(in the rows, 128 means zero)
One turn moves every row onto another: examples first, then more rows asked
fite: [110 144 131 170 147 129 128 145 133 120 149 125  93 140 108 139 119 103
 119 134 165 136 123 124 129 142 149 108 145 121 118 122 172 126 150 139
  86 123 113 116 123 112 147 130 128 138 166 146 117]
rup: [114 156 122 134 154 134 151 144 193 116 119 123 139 126 132 128 118 132
 122 119 132 120 134 128 126 136 115 123 151 122 112 145  85 160 143 136
 111 140 107 107 137 125 166 137 126 153 169 131 117]
Peko: [118  65 124 118 138 119 135 124 136 127 136 114 151 137 122 106 135 122
 115 143 114 111 132 169 121 115  85 118 118 114 107 109 107 129 146 141
 179 108 120 146 119 110 135 155 145 105 106 134 136]
Zese: [108  82 112 104 136 131 128 131 126 113 131 115 150 133  91 114 122 144
 114 130 114 117 126 182 115 102  92 123 129 123 110  98 111 136 122 146
 174 124 116 142 109 111 144 152 151  89 118 121 136]
lis: [142 136 138 131 128 143 112 126  97 145 129 120 130 148 153 139 151 127
 108 144 163 129 110 129 122 102 167 176 131 133 112 156  76 126 136 140
 144 113 116 143 106 102 112  99 147 114 115 146 111]
roz: [121 128 132 124 112 160 114 139 105 124 110 128 120 145 148 154 141 140
 116 147 146 140 119 127 119  93 192 162 163 136 112 139  78 129 132 123
 135 138 122 135 108 106 146 122 142  74 124 137 107]
munil: [ 98 146 139 170 134 142 125 136 145 118 133 140  99 143 123 141 109 105
 122 131 152 154 114 107 121 141 133 119 134 119 128 121 164 122 155 133
  85 119 122 126 129 120 148 119 122 123 165 157 137]
gevo: [140 126 133 132 139 140 121 138 102 144 131 114 115 142 159 136 157 134
 106 138 158 113 120 118 131 107 182 167 140 129 109 167  83 138 153 141
 147 120 107 124 103 104 121 113 140 104 112 134 103]
lugoz: [107  67 122 113 141 127 137 128 143 124 130 115 143 134 124 106 129 137
 113 128 106 110 132 155 121 113  86 123 116 113 112 116 108 141 153 145
 181 114 116 137 117 116 141 153 137  87 106 127 144]
Tekuz: [126 121 129 128 130 149 123 146 107 130 122 118 108 139 156 146 152 142
 111 139 148 119 127 118 128 101 196 161 160 131 109 159  83 141 150 131
 143 135 110 120 105 107 142 127 134  81 117 127 101]
zomed: [101 156 135 166 143 140 122 136 137 120 139 137  98 142 108 138 106 111
 115 119 159 148 108 111 121 139 129 127 126 121 128 125 167 127 146 144
  87 118 115 123 121 120 141 107 126 130 166 150 139]
tupe: [120 123 133 122 114 132 133 137  56 156 132 116 148 115 137 135 133 116
 129 128 106 151 116 133 117 137 116  83 113 148 117 116 128 119 118 138
 157 121 115 156 112 110 144 106 139  94  86 133 115]
Nogo: [124 119 133 123 124 127 138 141  58 161 138 113 141 114 143 128 138 120
 125 123 106 140 121 124 122 143 117  84 107 144 115 130 132 128 130 143
 161 119 108 148 110 112 140 105 134  97  82 127 116]
momon: [111 160 118 130 145 139 145 143 188 107 115 127 142 125 119 135 111 134
 125 124 132 131 132 140 120 130 119 123 160 126 113 131  84 155 126 132
 104 144 110 114 137 122 172 139 132 147 176 131 115]
Zovi: [104 138 135 172 136 135 129 142 142 118 140 134  93 141 122 142 117  99
 123 140 156 145 125 115 124 143 147 107 147 118 122 120 167 121 156 129
  83 121 121 121 131 116 153 133 124 128 163 153 124]
nivur: [109 156 130 166 151 131 124 142 131 121 150 127  94 140 100 137 112 110
 114 120 165 138 112 122 126 140 139 120 132 124 121 126 170 131 143 148
  89 121 110 116 117 114 140 114 130 138 168 144 124]
rumu: [112 117 125 117 118 134 138 151  60 148 130 114 132 108 135 137 131 129
 128 119  99 142 125 128 122 137 134  76 127 147 117 121 135 131 125 136
 157 136 108 141 108 112 160 119 131  74  89 118 111]
lof: [114 120 128 119 109 137 133 143  58 148 127 117 142 114 132 140 130 125
 130 126 101 155 121 135 117 135 127  80 126 149 117 112 130 121 114 132
 154 131 115 151 110 110 156 113 136  80  91 127 113]
zefit: [100  75 113 105 140 132 133 133 137 114 126 116 142 132 104 110 120 149
 112 121 106 113 128 162 118 107  91 126 122 117 113 109 112 146 139 147
 178 125 114 133 111 116 147 151 141  77 114 119 144]
nuzo: [119  74 117 112 134 122 128 124 126 121 136 112 155 137 102 110 130 127
 116 142 121 116 130 184 118 109  89 117 127 120 105  98 109 126 126 142
 177 114 119 150 115 106 137 156 154 105 114 132 130]
ravu: [129 137 135 126 112 156 106 126  97 132 114 129 134 150 145 150 141 132
 116 149 155 143 109 134 115  94 175 172 145 137 115 138  72 120 123 129
 134 124 125 151 107 102 127 105 148  95 124 149 114]
mam: [125 155 126 139 154 127 151 135 190 125 125 123 146 128 140 124 124 121
 121 127 138 121 133 130 126 141 107 125 141 118 111 146  83 152 143 138
 111 127 108 116 141 121 155 132 129 171 164 139 118]
vivaz: [126 162 126 139 145 130 144 131 183 122 124 125 156 130 130 128 120 116
 124 134 141 131 129 144 121 136 105 126 145 122 111 131  79 143 128 135
 106 125 115 128 140 117 151 130 138 177 168 147 116]
Fug: [118 165 121 133 139 137 140 134 181 110 118 129 153 129 117 136 114 125
 126 132 139 137 127 150 117 129 112 124 154 127 113 122  81 142 119 132
 103 136 115 127 140 118 163 134 140 163 176 142 114]
gikas: [118 117 128 120 127 129 142 148  62 157 135 109 131 108 141 131 136 128
 124 117 101 136 124 121 124 141 126  81 115 145 115 133 137 135 135 143
 163 128 103 137 107 112 152 112 129  85  83 118 112]

roz goes to gevo
zomed goes to Zovi
momon goes to mam
Now these:
tupe goes to rumu
Peko goes to Zese

